Which row each row swaps with, under one turn or mirror:
The rows were stretched afterwards, more along some directions than others.
tanad: [ -3  22 -13  -7  -3 -27 -10 -22 -24  -3   0  19 -26   3   2  -4  11  19]
fupab: [ -8  24  -3   7 -23  -5   3 -18  11  -9 -14  16  -7  18  12  20  17 -13]
dukub: [-24 -14   2  -3  -1 -11  -6 -22 -13  16   0   4  -5   2  -6  17  33   2]
sebi: [-31  -8  -8 -18   1  -7   5 -20  -4  16 -11   1  -9  -9   7  -2  10  -2]
fotev: [ -9 -13  -5  -5  18 -12 -26  -7 -28 -12  16  19 -17  15   6   2   7   9]
sefef: [-14   2  -8   3   9  11  11  -9  -1   1  -5  -2  -8  20  11  17  17 -13]
rezos: [-11  20 -34 -14   1 -25   2 -13   3 -17 -12  -8 -27  -9  14  14  22  11]
zogoz: [-29  18  -6 -26 -14  12  -6   7  -4 -17 -11  -7 -33  19   6  27  16   5]
Segu: [ -9  16  -2 -17  -5  -6  10  -9 -18  -4 -32  19 -15   5  -3  13   5  -3]
kuro: [-20  12 -13 -14 -24  -2   7   0 -10   1 -35   4  -4   6   7  25  19   1]
ziba: [-33 -10  14 -19  -8 -11 -11 -12 -17   9   0  34  -4   6   5  16  15   3]
Nutum: [-21  12   0 -15  -8  15  -1   2 -17   9 -13   4 -23  16  -2  14  30  14]
laku: [-19  43 -12 -29   0  -7   3  17  10 -20 -20   9 -50  23  16  11  38  17]
nulig: [-17  22 -16  -6   7  -8 -12  19   4 -10  -2  17 -18  30  19  10  29  17]
ril: [-19  -4 -16  -5  10  -4 -24  -3 -15 -11  -7   3 -23  23   2  19  15   0]
kon: [ -6  24  -1 -29 -22  -5   7  -7  -7  -3 -29  -6 -24   4   3  21   3 -10]
sazon: [-16  15 -23 -16  -1 -25 -19  -7 -10 -18  -3  -2 -36   0  13  -4  10  10]
Vib: [  0  10 -17  -9   6  -6  -4 -13 -31  -4   1  -3 -14  -7  -4 -10  -5  10]
Figu: [-32  10 -30 -16  31 -11  -2  -8   0  -6  -3 -13 -52   8  12   3  37  23]
Rup: [ -9 -20  -4 -24  -6   0 -10 -20 -24 -16  -6   3   1  -1  -4   4   3  10]
Bibuf: [-16  13 -13 -26   0  -2   1  19 -12 -13 -15   8  -3   2  -3   0  34  19]
tarak: [-16  -1 -12 -38 -27 -15  17  -6 -10  -2 -32 -12 -14  -9  -1  12 -12 -11]
peba: [-16   3  15   9   1   2   5 -15 -10  11   1  27   9  40   5  22  29  -4]
rumed: [-10  15 -14 -28 -32  13  15   2 -13 -20 -33   1  -3  -7 -13  27  10   9]
vapel: [-17   9  -8 -30 -16  -9  -5  12 -19  -7 -14  23   4   9  -3   4   5  23]
pela: [-19  15  -6 -15 -15  -9  14  -8   3   9 -13 -13 -32  17   6  10  17 -14]
Mataf: [-14 -12 -16  10  -7 -12  -9 -30 -12   3   3  10 -19   4  11  17   2  -2]
Zopib: [-18   9  -8  -5  -3 -13  -2  -9 -22  -6 -17  13 -10  14  -3  26  43   2]
Vam: [-17  -4   4  18   5  -8   5 -27 -15  23  10  24   0  20   8  15  36 -11]
nota: [-27  -8 -17 -18   1 -28 -14   1 -11  -1   4  26 -18  -1   8   1 -13  14]
kaz: [-13  23  10 -10 -17   5  -1   7 -20  -2   8  37  24  39  -1  14  31   9]
fina: [-23 -23 -31 -37 -11 -27   3 -16 -13  -2 -23 -24 -24 -13   0   1   4   7]
bir: [ -7  16 -28 -15  18   2 -15  -4  -9 -22 -11 -15 -49  -7   4   4  19  25]
vipi: [  9  18  -8   1  -1  -5  -1 -13 -19 -20 -14  11 -22  -5 -16  19  -4   8]
ruzum: [ -7   2 -17 -15  -3 -12   8  -7 -23  14 -19  -4  -5 -10  -1  10  29  16]
fazo: [-26  -5   5  -7  -6  -1  12  -3 -10  15   3  16 -14  26  -9  30  21 -12]
Lezo: [-11 -15 -15 -36 -12   1  -3   1 -24  -6 -13   4 -13  -8   6  -2   0  21]
bolor: [-13   5   2 -36 -32  -5  12  -5 -20   3 -19   9   2 -14 -15  13  12   3]
Gola: [  4   1  -5 -18   0 -17 -16  -8 -29 -13 -15  25   4  -2   0  -2   0   8]
bogi: [ -7  25 -15 -25  -4  10  25   5 -10 -13 -22 -10 -25   4  -8   6   0  11]
zed: [  7   0   1 -13 -20 -13   5 -14 -19   6 -30   8 -10 -15  -6   4  -9 -10]
Vere: [ -6   9 -13  -4   4 -28   4 -10  -1   3  -7  11 -15   2   7   5  26  15]

Swapped with fina: nota
Swapped with bogi: kuro
Swapped with bir: Vam
Swapped with laku: fupab

